Each path below is one point turned by a fixed rotation once a step. After each direction that follows a path, write how fast that rotation turns it, in deg/step (0 if it stays still).
Each turn is a multiple of 5 degrees from 10 to 175, or 0.
Each row of a path follows its step; steps can be skipped.
Rotation 1:
step 1: [ 0.85, -1.18, -1.63,  1.07,  0.19, -0.06,  2.62,  0.29, -1.70, -1.80,
  0.71,  1.25, -1.06, -1.37,  2.97,  0.24,  0.69, -0.64, -2.75,  1.44,
 -0.09,  2.24,  0.23, -3.79, -2.27,  0.84, -1.75,  1.56,  3.14,  0.00,
 -2.51,  1.38, -0.18, -1.79, -0.20, -2.94, -3.70, -2.98, -1.86, -0.04,
 -7.32, -1.65,  0.94,  0.16]
step 2: [ 2.16, -0.39,  1.94, -0.37, -3.46,  0.86,  4.08, -0.15, -1.78, -2.39,
  0.64,  2.04, -0.04, -1.39, -6.97,  1.63,  3.18, -1.13, -1.01,  2.23,
 -1.19, -1.57, -0.72,  0.02, -1.45, -1.79, -3.15,  1.47,  4.71, -1.29,
  1.16,  0.58, -2.24,  0.70, -0.82, -1.64, -1.68,  0.90, -1.75,  0.36,
 -0.69,  1.31, -0.38,  0.65]
step 3: [ 2.67,  0.17,  3.69, -2.60, -3.11,  0.61,  2.46,  0.67, -0.08,  2.91,
 -0.85, -0.89, -1.51,  0.88,  1.93, -2.40,  0.84, -0.98, -2.14,  3.03,
  0.76,  2.59,  0.27,  0.02, -4.02,  1.12, -5.76,  0.16,  2.11,  3.06,
 -0.73, -1.35,  0.18, -3.25, -0.40,  0.20, -2.58, -1.00,  1.17, -1.49,
 -1.25,  1.19,  2.96,  0.20]
step 7: [ 3.03, -2.93, -0.42, -1.37,  1.27,  0.11,  1.80,  3.29,  0.08, -3.25,
  2.11,  0.51, -0.66, -0.72, -1.68, -3.79,  3.01, -1.98, -2.69, -1.20,
 -2.60, -2.27, -0.11, -3.14, -2.87, -1.81, -2.61,  0.04,  4.48,  1.13,
  0.68,  4.68, -1.50, -1.82,  0.68,  0.99, -0.24, -0.79,  0.71,  1.58,
 -0.82,  0.16, -0.08,  1.97]
step 13: [ 3.31,  0.72,  1.38, -0.08, -0.66,  1.84, -0.65,  0.18, -2.60, -1.36,
  0.95, -0.01,  1.57, -1.92, -3.93,  1.07,  3.50, -1.03, -0.44, -0.04,
  1.36,  2.56, -1.08, -0.13, -2.06, -1.56, -1.95,  1.11,  2.83,  2.60,
  2.89,  2.65, -2.73,  0.18, -1.84, -2.82, -2.47, -1.23, -5.58, -0.14,
 -2.05,  2.09, -1.55,  2.22]
step 16: [ 2.83, -0.83,  0.48,  0.48, -1.13, -2.58,  0.07, -0.85, -1.28,  0.29,
  1.90,  0.57, -3.17,  0.17, -1.91,  0.94,  5.12, -2.55,  2.02,  2.23,
 -0.82, -1.26, -0.62,  0.63, -4.46, -1.58, -2.02,  2.59,  1.32, -1.52,
 -1.94,  1.51,  0.49,  0.44, -2.24,  1.83, -1.47,  3.21,  2.00,  2.44,
 -3.19,  3.49, -2.27, -1.70]
step 17: [ 1.86,  2.07,  2.08, -1.38,  1.54,  2.59,  1.85, -3.24,  0.13, -2.05,
 -0.37, -0.48, -1.57, -0.54,  0.31, -3.10,  1.74, -2.36, -0.25,  2.79,
 -1.01,  1.60, -0.49,  1.66, -3.54,  1.44, -2.17,  1.55,  0.10,  0.87,
 -4.19,  1.28,  2.14,  1.04,  0.36, -0.09, -1.10, -2.58, -0.52, -2.26,
 -5.70, -0.59,  2.19,  3.47]
step 19: [ 0.71, -1.24, -0.45, -0.23, -0.40, -0.66,  3.48, -0.99, -2.13,  2.97,
 -0.27,  0.36, -1.88, -0.27, -2.34, -1.75, -1.25, -1.36,  0.62,  1.28,
  1.05,  1.26,  1.70, -3.83, -3.45,  0.24,  0.02,  0.83,  3.83,  3.38,
 -0.71,  1.22,  0.19, -3.07, -0.47, -0.93, -6.26, -0.65, -1.18,  1.07,
 -4.70, -0.40,  1.42,  1.87]
step 20: [ 2.47,  1.84,  1.34, -0.89, -3.01,  1.02,  3.65,  1.67, -3.20, -0.43,
 -0.50,  1.12, -0.72, -0.89, -1.04,  2.53,  3.78,  0.44, -3.07,  2.09,
  0.51, -0.81,  2.93,  0.97, -0.51, -0.26, -1.03,  1.46,  4.96, -0.51,
 -0.99, -0.74, -0.89,  3.34, -0.45, -1.64, -0.84, -3.96, -3.67,  0.32,
 -1.06,  3.73,  1.01,  0.32]
step 23: [ 3.15, -0.02,  3.74, -4.23,  1.89,  0.82,  1.48,  1.13, -0.87, -1.29,
  1.97,  2.59,  0.65,  0.10, -0.55,  1.24,  2.23, -2.47,  0.64,  3.20,
 -3.35, -2.50, -1.01, -3.49, -1.98, -3.03, -1.09,  0.92,  2.62, -1.74,
 -2.38,  1.57, -0.92, -0.54, -0.81,  0.52, -1.08,  2.23,  2.64, -2.33,
 -3.47,  2.06,  1.06,  0.57]
Speeds:
[-0.33, -0.20, -0.56,  0.31, -0.22,  0.28, -1.04,  0.44, -0.54,  0.78,
  0.21,  1.02,  0.43, -0.55, -0.13,  0.60,  0.46,  0.27,  1.86, -0.12,
 -0.02,  0.11,  0.37, -0.18,  0.69, -0.88,  0.08,  0.64,  0.83, -0.86,
 -0.64, -0.49,  0.15,  0.56,  0.08, -0.95, -1.41, -0.15,  1.00, -0.02,
 -0.63, -0.14,  0.35, -0.04]
100
[ 0.41,  0.39,  0.43,  0.02,  0.29,  1.05,  0.47,  0.64, -0.41, -1.17,
  1.17,  0.96,  1.25, -0.28,  0.15, -0.04, -0.51,  0.28, -0.31, -0.28,
 -0.37, -1.68,  0.42,  0.39,  0.00, -0.36, -0.29,  0.44, -0.08,  0.23,
  0.15,  0.23, -1.27,  0.82,  0.50,  0.10, -0.32,  0.79,  0.00, -0.36,
  0.59, -0.60, -1.02,  0.06]
135
[-0.64,  0.27,  0.81,  1.66, -0.23,  0.61,  0.36,  0.01, -0.27, -0.62,
 -0.61, -0.44, -0.14,  0.84, -0.13, -0.65,  0.05,  0.44,  0.67,  0.84,
 -0.36, -0.51, -0.31,  0.12, -0.11,  0.72,  0.47,  1.05,  0.24,  0.99,
  0.49,  0.42,  0.44,  0.62, -0.52, -0.39, -0.26,  0.10, -0.03,  0.00,
 -0.92,  0.13,  0.38, -1.85]
20
[-0.54, -0.25, -0.71,  0.70, -0.79,  0.66,  1.00, -0.74, -0.09, -0.04,
  0.55,  1.14, -0.19, -0.68, -0.18, -0.71,  0.01, -0.81, -0.40,  0.00,
  0.29, -1.03,  0.66,  0.89,  0.24,  0.97,  0.60, -0.44, -0.04, -0.47,
 -0.16, -0.43,  1.02, -0.79, -0.10,  0.24,  0.05, -0.66,  0.22,  1.35,
 -0.90, -0.58, -0.33,  0.47]
40
[-0.40, -0.85,  0.43, -0.28,  0.40,  0.51, -0.41,  0.00,  0.94, -0.15,
  0.22,  0.85,  0.01,  0.99, -0.08,  0.33,  0.78, -0.02, -0.48,  0.10,
  0.25, -0.11,  0.39,  0.03, -0.22, -0.30,  0.31,  1.54, -0.07, -0.86,
 -0.25,  0.53,  0.45, -1.09, -0.46,  1.23, -1.02, -0.76, -0.70,  0.05,
  1.46, -0.03,  0.27, -0.75]
160
[ 0.22,  0.49,  0.48, -0.04, -0.09, -1.09,  0.74, -1.30, -1.38, -0.10,
 -0.33, -0.53, -0.30,  0.30, -1.04, -0.27, -0.61,  0.04,  1.29,  0.31,
 -0.15, -0.53, -0.87,  0.51,  0.86, -0.50,  0.02,  0.78,  0.50, -0.07,
 -0.67, -0.11, -0.23, -0.20,  0.62,  1.18, -0.34, -0.55, -0.63,  0.13,
  0.65, -0.28, -0.26,  0.82]
125
